One turn moves each row of this set onto another row. After a few examples, where does it send each row asked below?
U: [  3   2  27   0  14  18 -19 -14  -4  -1  11 -12   2  18   2  -3 -11 -15
   3  -6   8  12  -5   6 -12   3   7  14 -12 -19   3 -10 -21 -13  10  -4
   8  -6  17  12  -2  27  10   9  -5 -31 -23  -5   3 -14 -15]
Y: [ -3  -2  36   7   7   4   3 -11   1  -8  16  -7  15  10   1  13  21  -9
 -15  -6  17   8  -7  15 -10  -6   1   9 -18   0  11 -11 -26 -15  16  -8
   3  -5  16  13   0  20   4   9  -8 -11 -12   1  -3  -3 -11]
C: [ -8   1  38   7   0   7  -8 -21  -7  -8  15  -9  30   9   2   7   0 -18
   6 -13  19   9  -6  11 -17   0   2  -1 -17  -9  11  -1 -33  -3  16  -7
   8  -7  15  13   0   1   2   8  -9 -20 -13 -14   4 -11 -12]
A: [  1  -8   5   2   1  14 -17  11 -12 -22  -5  -8  -9  -2  10  -8 -12 -15
  -5  -2   6   0   9   2 -19   2  -1  33   8  -5  12 -12 -17   4  -6   7
 -13 -11  18  -4  23   7  32  -4   6 -10   1  -1   1  -8  -7]
T: [  3  -3  -2  10  13  15 -20  12 -10 -28   7   5  -9  -3  14   7  -6  -3
 -11   0  13 -11  15 -13 -12 -14 -13   5   4   2   0 -19 -15   2   2 -13
  -3 -10  18 -11  28  -4  19  -2   5   4   1  -4   0   6   1]
W: [  9 -10   6  -5  -4  13 -27   1   0 -11   4  15 -18   9   9  -8 -17  -1
   7   2 -11   5  -6  -2  -5  16  -7   1   4  -1 -12   2 -14  -4  -7  -7
  -7 -22  21  -3  17   5  38   2  -8 -20  -6  -5   2   4 -10]
F: [ -3   8  23  10   1   6  -9  -5  -8   7  25 -22  12   4  15 -10  -6 -26
   3  -2  19   4 -11  -1 -20 -13   5   3  -1  -9   7   6 -26 -19   9   0
  -2  -4   1  23 -11   9  16  14   1 -15 -15 -13  -7  -4 -19]
K: [  4  -9   4  -1   2  16 -28   5  -1   4  24   2  -3   3   5 -21  -6   1
   1  -1   3  -8 -15 -12  -7  -8  -2   2  16 -11  -4   8 -14  -7  -1  -1
 -20 -28  12   7  15  -6  20  -7   6 -10   0 -12  -8  12  -1]
H: [  8   3  16   7 -11  -2  -9  -7   2  -1  21  -8  17  -1  20  -1 -10 -23
   2 -13  -4   7 -14   0 -17 -20  -2 -11   4  -9   4  15 -27 -24  13   6
   0  -3  -2  15 -10   8  19  16  -1 -19 -10 -11   0   4 -10]
S: [ -5 -12  13   0  -5   5  -8  -1 -12 -16   6   4   6 -10   5  -2  -3  -3
  -1  -6  16  -5   5  -9 -12   4  -3  12   6  -1   8 -12 -17  12  -1   2
 -12 -20  24  -7  34 -22  21  -9   8   6   9 -11   7  -5  -7]
P: [ -1 -16  13  -7   0  13 -16   3   1 -10  16  16  -1   9  11   8  12  12
 -11   7   6  -4 -17   4  -2   7 -16   2 -12   0  -5  -4 -15  -6  -6 -10
  -5 -26  19  -7  28   0  21  -8 -10 -11   4   7  -7  16  -7]
V: [  4  14  11  12   2   1 -23 -11  -9 -27  22   0  14   8   9  20 -13 -10
  -2 -10   5   4   0   1 -19 -22  -9  -9 -10  -5   5  -7 -34 -13  14 -19
  11  14   6   2  -5  12   3  22  -4 -10 -14   0   4   2 -10]
B: [  5  12  11  -6 -16  -5 -18 -16  -3 -20  13  -1   4   5   0   8 -23 -22
   2 -14 -10   8  -4  10 -16  -3   0   6   4 -11   6  -3 -27 -18   5   9
   2   9  12  -3  -2  18  15  25   3 -21  -7   2  16  -5 -16]
Z: [ -1   3  26   2 -11  -9  -2 -27  -7 -14  17   0  27  -3  12  16 -18 -12
   8 -18   8   9 -11   4 -18  -6   0 -12 -12  -5   6   1 -28 -11  10   2
  12   5   8   2   2  -5   9  16  -4 -14 -11  -8  13  -8 -23]
M: [  2   1  -1   7   8  16 -32  10  -7 -25  16  12 -11   7   5   0  -4   2
  -4   7  10  -9   7  -9  -9  -3 -16  -6   1   7 -10 -10 -16   1  -2 -23
  -5 -14  22  -8  24  -8  19   2  -3  -2   0  -7  -5  16   2]
J: [ -4  16  20  11  13   8 -18 -10 -11 -14  22  -4   7  15  11  17  -2 -16
  -3  -4  19   2   5  -2 -18 -12 -11  -6 -14  -8   3 -14 -35 -13  18 -23
  14   4  11   5  -6  15   3  20  -6 -10 -19  -6   0  -7 -12]
R: [ -1  -6  -2  -4  -5  12 -15   9  -8   0  21  -6  -2  -7  19 -13  -8 -15
  -8  -3   8 -12  -6 -13 -13 -12  -7  10  17 -17   4  -2 -15 -11  -4  16
 -13 -20   9  -4  23  -8  23  -4  15  -6   8  -9   0   7  -6]
G: [ -6 -11   8  -3  -3  -2  -3   4  -7 -21  11   7  -4  -8   5   9   8  10
 -18  -2  16  -6  -6   1 -10  -6  -6  22   4   5  12 -14 -18   2  -3   1
 -18 -11  15  -8  26   0  21  -3   6  10   9   9  -2   0 -14]
L: [  2   4  21  -1 -11 -12  -1 -18   0 -18  25   4  15   0   9  21  -5  -3
  -9  -4   5   8 -18  13 -10  -7  -2  -6 -15   7   2  -5 -19 -23   3   0
   7  10   8   2   4  10  12  23  -6 -10  -6  11   6   8 -27]
E: [  4 -16  14  -1  -4  16 -19  -3  -5 -13  10  12  11  -1   9  -3  -7   7
   6  -1   4   0  -7  -5  -8  10  -7  -4  -7  -3  -5   0 -13   6  -5  -7
  -4 -28  23  -6  35 -23  20 -14  -4 -12   3  -8   3  11  -2]

W -> U
K -> F
And these:
P -> Y
M -> J
C -> S

One turn moves each row of this set onto another row. After a few examples, where does it send each row asked below?
firap: [-16   6 -12  -1 -23  -8   7  -1  -1   1 -14  -4]
gebi: [ -2  -7  -3   0   1   0  -3  -5   6 -10  11 -22]
fede: [-17   4 -18  -2  -8   0   1  15   6  -3 -12  -5]
guto: [-13  17  13   7 -10 -14  -5   6   7 -13  -2   2]
sifi: [ 11  -7   4   5   5   6   4  -5 -12   7 -13  11]
busa: [  2 -12   2   4   9   5   2   8  -9   1   6 -10]
vom: [-16   4  -9 -19 -16  -4   9   5  -1   7 -11  -5]
Palof: [  4   3   6  -4   9   6   4 -11   4  14 -21   9]
Tef: [  5   5  -7   1   0   5  -2 -11   6   0 -23  16]
tifu: [ 11   4  -5 -12  -7  -7  -8 -14   1   7  -6  18]
bovov: [ 11  -1   1  -6   7  -2   7  -2   3  -9   9 -20]
Vapu: [ -9  10 -10  -6 -16 -11  17   9  -2   0 -11  -8]
semeb: [ 17   8   2  -4  -4  -2  11 -17   0   0 -17   9]
pup: [ -3  -4   5  -6  16   8   0   4   7   6   2 -17]
Kipe: [  5  -5  -5   0  14   9  -7  -1  11 -10   4 -10]
Retid: [ -4  17  17   7  -7 -12  -7  -5   8 -13  -6  10]
lup: [  8   2   2 -17  -2   4   4 -19   2   9 -14  10]
kefop: [ 10   1   2   2  -5   1  -1 -26   4  -1 -13   7]
libu: [  8  -4  -5 -13   3  -5 -12  -1   5  -1  16  -5]
bot: [-14  20   8   6  -7 -13  -6   9   3 -13  -2  -4]
tusu: [ -3  22  14   7  -5 -11  -6  -5   3 -10 -12  10]
zel: [-10  -3  -6   5  -8   0   9  13 -14   8 -11   2]
filub: [-19   5  -5  -6  -4  -1   9  11   2  13 -17  -4]
Vem: [ -4  13  18   6  -1 -10  -9   0  10 -14   4  -1]
Didu: [  1  15  16   6   5  -8 -10  -4   5 -15   4  -4]
mas: [  2  -7   0 -19   6   5  -1  -5   6  -1   8 -17]
Sef: [-10   5 -16 -12 -17 -13  -3   9  -1   6  -1   2]

sifi -> busa
Sef -> tifu
And these:
Retid -> Vem
firap -> kefop
semeb -> bovov
Palof -> pup
lup -> mas
bot -> tusu
Kipe -> fede

One turn moves each row of this set onto another row. After a few examples, where does it send each row asked below?
pek: [  2  -1   7  11   5  12  -3   4  15   5 -16   7  -8   2 -23   2 -13   0
 -23  -2  -1  -7 -10   4  -5 -15 -14  -1  21   7  -1   7  -2  -3   0   6
  -6   1  11   0  12  -1  -4   6  -7   3  11 -16  -6]
kap: [-18   2  -3  -1  -6  -4   8  15  -8  -1  -4 -11  -1 -27  11  -5   1  15
  11 -12  11  17   3   5   6   8   2  24 -16  12   2  -7  -6   2  -7  -8
  -2 -13   3   3  -3   5  -2  -5  21  -2  -9   7   2]
kizut: [ -2   6   7   8  17   2   7  10  -4   0 -13   0  -8   1  -8   7   5  -5
   3  -8  11  -2  30 -22 -12  -2   9  -4   5  -4  -9   5  -7   5  28 -21
   2  -7 -11   7   1  -1  -1   3   8 -13  -8  -7 -21]
Refi: [ 16  -1  -2 -17  -2   3  -3   3  10  11   4   1 -11  10   5  10   9  -4
  14  -4   6   0   9  -1   7   3 -17 -19   0 -15   9   6  12  13  -8 -13
  -7   6  -5   3  -1  11  13  20  11 -11 -10   8  -1]
fon: [ -3   4   5  20  -8  20  14  15  -3   6 -10   0  -5 -11  -5  -3 -12  13
 -17  -6   1  -3  -4   7   1   5   0  18  -6  10   4  -4  -1 -20  -8   0
 -17 -19   7  10  13  -2  -4   2   1   5  -2 -15 -11]
Tuf: [-17   1  -2 -11   1  -5  -1   0  -2   0   6  -9  -5 -20  10   0  10   6
  18 -16  12  24   8  -2  11   6 -10  13 -14   4   2   3  -7  13  -8 -15
  10  -1  -5   4 -10  13  -1   1  20  -6  -7   7   4]
zop: [ -3   4   7  20 -11  22  14  14  -3   4 -11  -1  -4  -9  -6  -4 -13  13
 -21  -7   3  -2  -4   6   0   6  -1  17  -6   8   7  -2  -1 -17  -8  -1
 -18 -18   3   9  12   2  -3   1   2   4  -1 -17 -10]
Pogam: [  1   6  -6  -8  -6  -4   2   3  -3   5  10  -3   5 -13  18  -3  16   0
  21 -10   8  13   9  10   8   5  -7  17 -17  -9   4  -1  -3   9  -5 -13
   4   1   1   0  -8  11   1   2   9  -4 -14  15   4]
Dudim: [  3   7  12   0  10  -5  -8  -4  12   9 -11   0   2  -2 -20   4  -6  -3
  -9  -3   4   4  -2  -4  -2 -14  -5 -15  30   0   3  13  -2  14   6   2
  -1  21   1 -10   4  -4   6  13 -15  -7   5  -3  -5]
mut: [ -8   2   6  19  -6  20  13  15  -3   4 -12  -2  -9 -14  -7  -3 -14  14
 -17  -7   1  -1  -4   4   2   4  -1  17  -6  14   4  -3  -1 -19  -8  -1
 -14 -20   5  12  13  -2  -5   3   5   5   0 -16 -10]
nep: [  3   7   7  11  14   3   9  11  -3   1 -12   2  -4   4  -5   7   6  -8
   3  -7  11  -5  31 -18 -13  -1  10  -3   3  -9  -8   4  -6   5  28 -21
   0  -6 -10   5   1   0   0   3   4 -13 -10  -5 -20]
Dofu: [ -8   3   8  19  -8  21  13  13  -4   3 -12  -2  -7 -11  -9  -3 -15  15
 -21  -8   3   1  -4   3   1   6  -1  16  -5  12   6  -1  -2 -17  -8  -1
 -16 -19   1  10  11   2  -3   1   5   4   1 -19 -11]
goba: [ -1  -8  -4 -20  12  -3  -4   2   9   9   2  -1 -23  -3  -2  14   6  -1
  19  -5   5   5   7  -9  13   1 -19 -20   3   3  -1   6  11   9  -9 -13
   3   3  -2  10   2   2   7  22  23 -13  -5   8  -1]
komo: [  3  -1   8  11   4  13  -3   4  15   4 -16   7  -7   3 -23   2 -13  -1
 -24  -2   0  -8  -9   6  -6 -15 -14  -2  22   6   0   8  -1  -2   0   6
  -7   1  10   0  11   0  -4   6  -8   3  10 -17  -6]
rago: [  4   7   4  10  17   2   9  12  -3   3 -11   3  -5   2  -4   8   7  -8
   6  -6   9  -7  30 -17 -12  -2  11  -1   4  -8 -11   2  -6   1  29 -20
   2  -7  -6   8   3  -5  -1   4   3 -12 -10  -1 -20]
Tekug: [ -9   2  -7  -9   3  -8   2   2  -2   5   9  -5  -3 -22  14   0  15   2
  26 -10   7  16   6   6  11   4  -8  16 -14   2  -3  -1  -4   6  -6 -12
  11  -1   5   5  -5   4  -4   4  16  -5 -10  15   5]
lim: [ -1   5   5  10  20   1   9  11  -4   2 -13   1  -8  -1  -6   8   6  -7
   6  -7   9  -5  30 -19 -11  -3   9  -2   4  -3 -12   3  -6   2  29 -19
   4  -7  -7   9   3  -5  -3   4   7 -13  -9  -3 -20]
desel: [ -7   7  -2   0 -16   1   9  16  -8   1  -1 -10   7 -18  16  -6   3  13
   7 -11  11  14   6   9   3  10   4  24 -18   0   7  -7  -5   5  -7  -8
  -9 -11   0  -2  -6  13   2  -6  13  -1 -12   6   2]
pomu: [  4   0   7  11   4  13  -2   5  15   5 -15   7  -6   3 -22   2 -13  -1
 -23  -1  -1  -9 -10   6  -5 -15 -13  -1  21   5  -1   7  -1  -3   0   6
  -7   1  11   0  12  -1  -5   6  -8   3  10 -16  -6]
zatop: [-16   4   0  -1 -12  -1   8  14  -8  -2  -4 -12   2 -23  11  -6   1  16
   6 -13  13  19   5   3   4  10   3  22 -17   6   7  -5  -7   7  -8  -9
  -6 -12  -3   0  -7  15   1  -8  19  -2  -8   2   2]
Dipu: [ 12  -4  -7 -17   8  -2  -2   5  10  14   4   4 -15   2   5  12  10  -4
  22  -1   2  -4   7   0  11   0 -16 -16   1  -7   1   3  13   7  -8 -11
  -1   4   3   8   3  -1   9  24  14 -11 -10  15  -1]
Fika: [  2  -1   7  12   5  12  -3   5  15   6 -17   7  -8   2 -23   3 -13   0
 -22  -1  -2  -9 -10   6  -5 -16 -14  -1  22   6  -2   7  -1  -4   1   7
  -6   1  11   0  13  -1  -6   8  -8   2  10 -16  -6]
falug: [  3  -5   1 -19   3   2  -5   0  10   6   0  -2 -19   4  -2  12   4   0
  10  -8  10   9   8 -11   9   4 -18 -22   2  -6   8   9   9  17 -10 -15
  -3   5 -10   4  -3  15  12  19  20 -13  -5   2  -1]
mok: [ -1   5  11  -1  14  -7  -8  -5  12   8 -11  -1  -1  -5 -21   5  -7  -2
  -7  -2   3   5  -3  -5  -1 -14  -5 -15  31   4   0  12  -3  12   5   2
   1  20   2  -7   5  -8   4  14 -12  -7   7  -2  -5]
bude: [  7   8  10   0  10  -6  -6  -4  12  11 -10   1   3  -2 -18   4  -4  -4
  -6   0   1   0  -2  -1  -2 -14  -4 -13  30  -2   1  11  -2  11   5   3
  -1  22   4  -9   6  -8   5  14 -17  -6   3   1  -4]
geka: [ -6   5   0 -10  -8  -1   0   1  -3   1   8  -7   2 -13  14  -4  13   3
  14 -15  14  22   9   2   7   8  -8  13 -16  -8   7   3  -5  16  -7 -16
   4   2  -8  -2 -12  21   3   0  13  -5 -10   7   4]
tig: [  3   6   8  -1  14  -8  -7  -4  12  10 -10   1   0  -5 -19   6  -5  -3
  -3   0   1   2  -3  -2   1 -15  -5 -13  31   3  -2  11  -2  10   6   3
   1  20   6  -7   7 -12   3  15 -14  -5   5   2  -5]
fele: [ -9   5  -5   1  -9  -3   9  17  -8   3  -1  -9   4 -23  16  -6   5  13
  13  -9   8  11   3  11   5   7   4  26 -18   4   3  -9  -5   0  -6  -7
  -6 -12   6   2  -3   5  -1  -4  14  -1 -12  10   2]

geka -> Pogam
tig -> mok
mut -> Dofu
And these:
lim -> kizut
falug -> Refi
zatop -> desel

